Each path below is one point turned by a fixed rotation once a step. After each direction that follows a path, write how fast that rotation turns it, in deg/step (0 if it stays still).
Each turn is a multiple of 5 degrees from 10 to 175, or 0.
Each row of a path follows its step; steps can be skipped.
Rotation 1:
step 0: [ -4  -1   4  18 -12   4 -15 -16 -12 -20   4 -16  11   0  12  21   8 -17
   7 -11  -2  18  11  22 -10 -20  16 -10   1  -7  -4 -20 -12   0   7  -7
  -6   6   2  11   0  11  -6]
step 1: [ -8   2   4   8   5  10  -9   8 -20 -10  -9  -8  -6  -7  -7  13  -7 -13
  -5   6  18  16 -16 -23  -8  -5  25  10 -11  14  -1 -12  -4  -6  11   9
  15  10  14  -2  -7  -1  28]
step 2: [ 11  -5  -9   8   2  12 -10  -4  -2  13  13  10   0  -5  -7   2 -11  -6
   0   3  11  -5   2  -1  -6  -6 -15  12 -15 -12  -5  -9   2 -21  -9 -26
  20  14 -16 -26 -14  -8  25]
step 3: [  3 -17  -2  -8 -10  21   6 -12 -16  -4   5 -19  -2  17  13  -3   1 -19
   9   1  13 -28  14   4   5   6  -4   4  -8   5   8  -8 -11 -12  -9 -16
 -14  -9  14 -18  -1 -16  -9]
step 4: [-10 -10 -10   8 -23  -6  18 -16  -4  16  -5  -3  -7  -2  11  25   6  -3
  -6  10   8   2   3 -22 -23 -17   9   1   9   7   8  -9   6   2   0  -5
  -1 -14  10   1 -22  -6 -22]
step 5: [  4 -17  -1   3 -12  13 -16   6  18  -6  -3   6 -12 -16   2  12   6  22
  -2  10  -8  14  21 -10 -14  -9   7  12  -5  -5 -16  -9   4 -28  -7   7
  12  -3  21  10   8 -12   2]
step 6: [ 10   3  -9  -3   3  -2 -20  -7  17 -13 -17  11  -9  -2 -19 -10  10  -4
  12   9  33  12   6   3   6  -1  17   9   2  -6  -5   0 -20  -7   4 -16
  -3 -14  -6 -17   7 -20  -4]
step 7: [  0 -21  -6   8  -6  12  -9 -25 -18   5   0  -3   6   3 -32  -5   0   3
   8  -4   3 -10  -8  -8 -23  18   7  17   5   1 -15 -10  -2  16  10 -16
 -14   0 -11  -1   4   3 -14]
step 8: [ -5  -2  -1   0 -19  10  -3   1 -16 -15   4 -13   4 -20   2  19  -3  -5
  13 -17 -10  13   8   2  -7 -15  -1   5  13  -8 -12 -32 -17  18 -26  -1
  -6   4  -6   2  -5   4  -2]
step 9: [  0   5  -6   1   9   8  11  16  -9 -16  -3  -7  -6   6   8  11  10  -5
  13  -3   3  31   8  -4 -17   7  16  16   7  15   1 -14  -6 -12  17  12
   2  10   4 -17 -16 -10  23]
Directions:
[ 0 -6  0 -1 -2  1  3 -5 -1 -6 -7  3  2  1  1  4  2 -9  3  2  1 -5 -3  1
 -4  7 -3 -5  4 -5  3  5  1  1 -2 -6 -2  2 -1  4  2  5 -2]	95
[  2   0  -6  -2  -1   2   9   2   0  -6  -2  -8   0   1  -3   7  -2   1
 -10  -5   1   2   3   6  -1  -1  -4   0   0   5  -1   0   5   2  -1   0
   2   0  -4   0   3  -4  -6]	80
[-1  0 -5  2  3 -2  4  1 -2  0  0  2 -9  6  6  1 -3  6  5  5  3  1  1  5
 -3  0  6 -6  1 -2 -4 -2  1 -5 -2  5  2  1  1 -1  3  8 -6]	70
[ -4   5  -1   0   0   0  -4  -4  -6  -7   2   1  -1   4  -6  -3  -2   1
  -1   1  -2   4  -3  -2   6  -3   2  -4   6   4  -8  -1   3  -1   0 -10
   1   4   0   5   2  -1   2]	55
[-2 -3  5 -2  4  4  0  3 -3 -2 -7 -1 -6 -5  1 -3 -4 -6 -2  2  1 -6 -2  0
  6 -3  1  0  1  2 -5 -3 -4  3 -7  6  3 -7  0  3  1 -4 -1]	155
